In the data rows, zero lies at 4.5, halfway between 4 and 5.
Here are some points:
ndarray[5 5 6 7 5 6 3 6 5 5 5 4 5 0 5 7 4 6 6 2]
ndarray[3 6 2 5 4 4 3 6 5 3 4 5 6 6 3 6 5 3 6 5]
ndarray[5 4 4 8 5 0 6 7 7 5 3 6 4 6 5 3 4 2 4 7]
ndarray[7 4 3 4 8 2 7 6 5 2 4 9 3 8 5 5 5 1 4 6]
ndarray[6 4 6 7 4 4 7 4 3 6 6 1 3 4 4 2 6 6 3 1]
ndarray[2 5 6 2 6 2 6 2 6 1 7 6 5 4 3 6 4 2 4 2]
ndarray[7 1 3 7 2 9 2 2 4 4 0 0 4 4 8 5 9 6 6 1]
ndarray[2 4 5 4 5 5 5 5 5 5 5 2 4 3 5 5 5 0 5 5]
ndarray[2 5 4 7 4 2 1 5 2 1 5 6 5 4 2 6 3 5 5 3]
ndarray[5 5 5 5 4 6 6 5 1 5 4 3 4 5 3 1 6 9 3 5]
ndarray[5 4 6 4 2 4 3 6 7 6 3 2 6 3 2 1 6 9 5 3]
ndarray[5 4 6 6 6 3 5 4 2 6 4 3 6 3 6 5 5 4 4 5]
ndarray[2 4 5 8 4 6 2 5 2 2 3 3 3 3 4 4 5 4 4 5]
ndarray[6 7 5 4 7 1 7 3 6 4 4 6 4 4 3 5 4 4 4 6]
ndarray[8 6 6 5 3 6 7 4 7 9 4 3 3 5 6 4 4 4 5 8]
ndarray[2 6 5 4 2 4 5 5 5 6 6 3 5 2 4 4 5 6 6 5]
ndarray[6 3 5 5 4 3 4 5 4 4 7 2 4 1 3 3 6 4 5 6]
ndarray[4 4 3 2 6 4 5 4 4 4 3 4 5 7 5 4 6 7 5 5]
ndarray[5 3 4 7 1 6 2 5 1 4 6 3 3 1 4 2 7 6 2 4]
ndarray[6 4 2 6 3 8 0 1 4 5 5 5 6 5 7 8 6 8 5 4]
ndarray[3 7 6 7 2 6 5 6 5 4 4 4 5 4 3 2 5 6 2 3]
ndarray[4 5 5 4 7 2 5 5 2 3 5 4 4 5 6 6 2 4 4 4]
ndarray[3 4 6 3 4 6 5 4 5 6 9 3 5 4 1 0 4 7 5 2]
27 more points follow, each with its number after it:
ndarray[8 4 6 6 5 4 6 9 6 5 3 3 4 5 6 4 4 4 6 6] 0
ndarray[7 6 5 5 6 4 7 8 5 4 2 6 6 2 6 5 6 2 8 5] 1
ndarray[1 3 3 4 6 6 1 3 4 4 6 5 5 7 2 2 4 6 4 4] 2
ndarray[5 4 2 5 5 4 6 5 6 4 6 5 5 5 6 6 3 4 6 7] 3
ndarray[3 2 2 5 6 3 4 8 4 4 1 1 4 3 3 5 6 2 3 6] 4
ndarray[5 5 4 5 4 6 5 4 5 9 6 2 6 4 4 5 3 2 8 5] 5
ndarray[6 4 5 7 6 6 5 4 5 6 1 4 4 4 5 2 5 5 4 5] 6
ndarray[4 5 3 2 3 6 3 4 4 4 5 2 5 6 4 4 4 4 5 3] 7
ndarray[5 5 4 4 5 0 5 5 5 4 5 8 5 7 4 6 2 2 3 9] 8
ndarray[1 2 5 2 4 6 2 4 5 3 5 4 5 5 4 5 5 7 2 4] 9
ndarray[4 5 6 6 4 6 2 3 3 5 3 4 4 4 4 1 5 5 4 2] 10
ndarray[2 6 4 4 5 4 4 6 5 3 5 4 3 5 3 5 6 4 4 4] 11
ndarray[3 6 6 6 4 4 5 7 4 7 4 5 4 3 5 4 5 6 6 3] 12
ndarray[2 1 5 4 2 4 2 2 2 4 4 4 5 3 4 4 3 5 6 3] 13
ndarray[6 3 5 5 5 7 6 4 3 6 3 5 6 3 6 5 7 3 6 6] 14
ndarray[6 6 5 3 3 5 4 2 5 3 6 5 4 8 4 6 5 6 7 5] 15
ndarray[5 6 4 7 9 3 6 4 6 3 6 7 5 7 8 5 4 5 5 7] 16
ndarray[3 4 5 6 2 4 6 4 4 8 6 4 6 5 1 3 4 6 4 5] 17
ndarray[5 4 6 4 5 4 4 5 5 6 2 4 4 5 5 8 7 6 6 2] 18
ndarray[5 6 4 7 3 2 6 7 3 3 5 9 2 6 4 3 3 0 2 6] 19
ndarray[7 2 3 3 5 4 6 5 4 0 0 5 2 7 7 3 6 8 5 7] 20
ndarray[3 2 6 6 1 5 6 5 6 8 4 7 3 4 2 1 7 7 5 4] 21
ndarray[5 4 3 5 6 1 6 4 7 1 5 8 6 4 5 5 5 2 5 2] 22
ndarray[5 5 3 3 4 7 5 6 2 6 2 4 6 4 5 4 5 4 3 6] 23
ndarray[3 3 4 4 4 7 4 1 4 2 6 3 2 4 4 4 5 6 3 5] 24
ndarray[7 3 2 0 3 4 1 5 7 2 3 2 2 6 8 3 6 5 4 6] 25
ndarray[2 5 4 5 7 4 4 5 5 4 5 4 4 5 1 5 3 3 5 3] 26
Which three of these numbered points are nearest to each point below, looking only along the 6 directions in which the first points spread most? Their numbers follow each, nearest first.
ndarray[3 4 5 5 4 6 3 7 3 6 3 3 4 4 4 3 4 6 3 2] > 10 12 24
ndarray[5 5 3 1 6 2 4 5 4 1 6 7 4 6 3 6 5 2 4 7] > 22 16 8
ndarray[4 5 7 8 5 4 6 3 4 5 5 5 3 6 5 4 4 5 6 6] > 23 12 6
ndarray[4 5 4 6 4 4 8 7 4 6 4 6 5 5 7 4 4 3 4 5] > 0 1 3
ndarray[5 6 4 2 8 3 5 6 4 4 3 5 5 6 5 8 4 2 4 9] > 16 3 8
ndarray[5 6 5 3 6 3 7 6 4 4 6 9 4 6 4 6 1 4 2 9] > 8 16 22
ndarray[6 6 5 5 3 6 5 3 5 7 2 4 4 4 2 1 5 6 4 3] > 21 17 12
ndarray[4 3 6 6 3 4 6 5 1 7 5 2 4 4 4 4 5 6 4 3] > 10 24 12
ndarray[3 4 6 2 3 6 4 2 3 3 5 4 4 4 7 5 6 8 5 2] > 24 7 9
ndarray[4 7 4 3 5 3 6 5 3 3 6 8 6 4 6 7 1 4 4 4] > 22 26 11
ndarray[6 6 3 4 5 4 7 5 4 6 5 4 3 4 8 5 6 3 5 4] > 14 1 3
ndarray[8 4 5 0 6 6 3 5 7 3 0 4 4 4 8 2 5 5 3 4] > 25 23 18
ndarray[2 1 4 5 3 4 2 1 4 2 3 4 3 3 3 8 3 4 4 5] > 13 11 7
ndarray[4 5 5 6 4 4 5 3 2 7 4 4 7 1 6 6 5 8 3 3] > 10 7 24
